Turns, then the turns between two rows, first turn first; the first pair answered:
K_112 (before -> after):
[ -7   7  -9  20   1  28   9 -42  -5  -1 -15 -11]  ->  [ 27  -2  17  16 -11   9   9   2 -21  29 -16 -15]
[  3 -13   6 -21   8  -5   4 -20 -11 -20 -29 -42]  ->  [ 10 -23  35  -5 -19  -4  31  17  16   6  10  12]
[ 20   4  23  11 -21  10   3 -26 -29  22 -32 -17]  ->  [  8   3  19  20 -28  14  17 -28 -10  24  -3  15]
K_148 (before -> after):
[  1   1  -6 -36  41   0  15  24 -15 -24  -9  -7]  ->  [ -9  14   0 -22  30  26  38 -24 -11 -22  -7  -4]
[  2  -8   6   0 -10  -4  -7  12  -6  10   5   1]  ->  [-6 -4  2  9 -8  2 -3 -5  8 -8 12  0]
[-12  -4 -27  -2  66  27 -47 -31 -28 -27 -33 -16]  ->  [ 10  -5  -2  -3  41  38 -34 -29 -54  17 -54 -40]
[ 28  -2 -11 -10  -5  -6 -20   9 -29  31 -19 -20]  ->  [ -4  -3 -37  -9  26 -11 -30 -14  -8 -13   1   3]
K_488 (before -> after):
[-26 -10 -30   0  18 -19 -15   5  18 -46  11  18]  ->  [-29  -3 -29   1  27 -13 -15 -22  11 -46  -2 -10]
[ 12 -16  40  22 -38 -18  34  42  -1  35  24  30]  ->  [ 29  -7  27  -1   1 -45   5  49 -36   8 -27 -39]
[-34  14   2   7  19   4 -11  -9  15 -20   2  23]  ->  [-33  12   6  -3  22  -7 -24   0  12 -25  -1  19]
[ -4   1 -10 -12   9 -12   3   0  -5   5  -9 -23]  ->  [-10   6   0   0   3   2  18  -8   0  14   4  -6]

Between the rows of a pair lie 2 to 3 turns.
[-45   0 -28  18  18   4   8 -44  21 -34  33  31]  ->  [ 36  -6  34   2 -27  -4  17  33 -24  58  -2   2]	K_148 K_488
[-15  20   6  20  -9  22  37 -34 -16   0   0 -27]  ->  [-33  11 -19  14  17   3  19 -28   4 -53  10  -3]	K_148 K_148
[ -2  -4 -27 -22  37 -19 -30   3 -24 -38 -22 -34]  ->  [-11 -17  -9   4   4  -4   5  24  26 -15  49  55]	K_488 K_488
[-21   2 -33  -4  36 -11 -34 -16  -2 -57  -6 -11]  ->  [-21  -8   3  27 -10  10  12  -9  28  -5  42  49]	K_488 K_112 K_112
[ 26 -23  -7 -10 -18  -4 -46  47 -19  27 -18  -6]  ->  [-10   3   3  18 -45  51  -5 -45  -2  38   3  10]	K_148 K_148 K_112
[  8 -12   6  13 -21  42  33 -10  10  25  21  21]  ->  [ 38 -18   1  -5  -8  12   7  44 -17  31 -11 -15]	K_112 K_112 K_488
[ 56  -3  -1 -15  -1  -5 -33  51   0  29 -23 -18]  ->  [ 47 -14   4  -7  -8   2 -23  59  19  30   4  23]	K_488 K_112 K_488
[ 46  16  41   4 -46  40  39 -66 -63  44 -13 -13]  ->  [ 33  -9  42  15 -57  38  61 -34 -13  26  54  67]	K_488 K_148 K_148
[ 52 -16  26   6 -22  -8   3  37 -25  59  -5  -4]  ->  [ 38  -1  32  17 -36  20  27   2 -20  63  -4  -9]	K_488 K_488
[ 30 -31   6  -2  33 -32 -21  47 -53  25 -46 -40]  ->  [  9  -3  17  16   4  22  13 -38 -56  56 -49 -47]	K_148 K_148
[  7  13   3 -15  22 -15 -29   9 -32  -9 -35 -62]  ->  [  7  25  33   5 -12  15   8 -17 -31  35 -23 -47]	K_488 K_112
[  5   6  -1 -15   2  -4 -10  12 -17 -10 -32 -37]  ->  [  2  15  14  -7 -22  16  18  -8 -13  13 -22 -28]	K_488 K_112
[  2  34   0  11  47 -25 -46 -16 -11 -76 -32 -55]  ->  [ 21   7  53  46 -19 -14   2  56  32  -5  59  57]	K_148 K_148 K_112
[ 44 -28  26  -5 -31 -12   2  69 -16  34  12  35]  ->  [ 25  -4  39  14 -57  34  44 -13 -16  59   3  27]	K_148 K_148
[-21 -14   1   7 -23 -10  16   2  24   8  33  64]  ->  [ -6 -23   4   3 -21 -21   8  24  14  21  26  54]	K_148 K_148
[  2  16   7  31 -11  48  53 -75  -8  29  -2 -31]  ->  [ 13 -36 -30 -16  46 -47 -26  65   4 -36  12  -9]	K_112 K_148
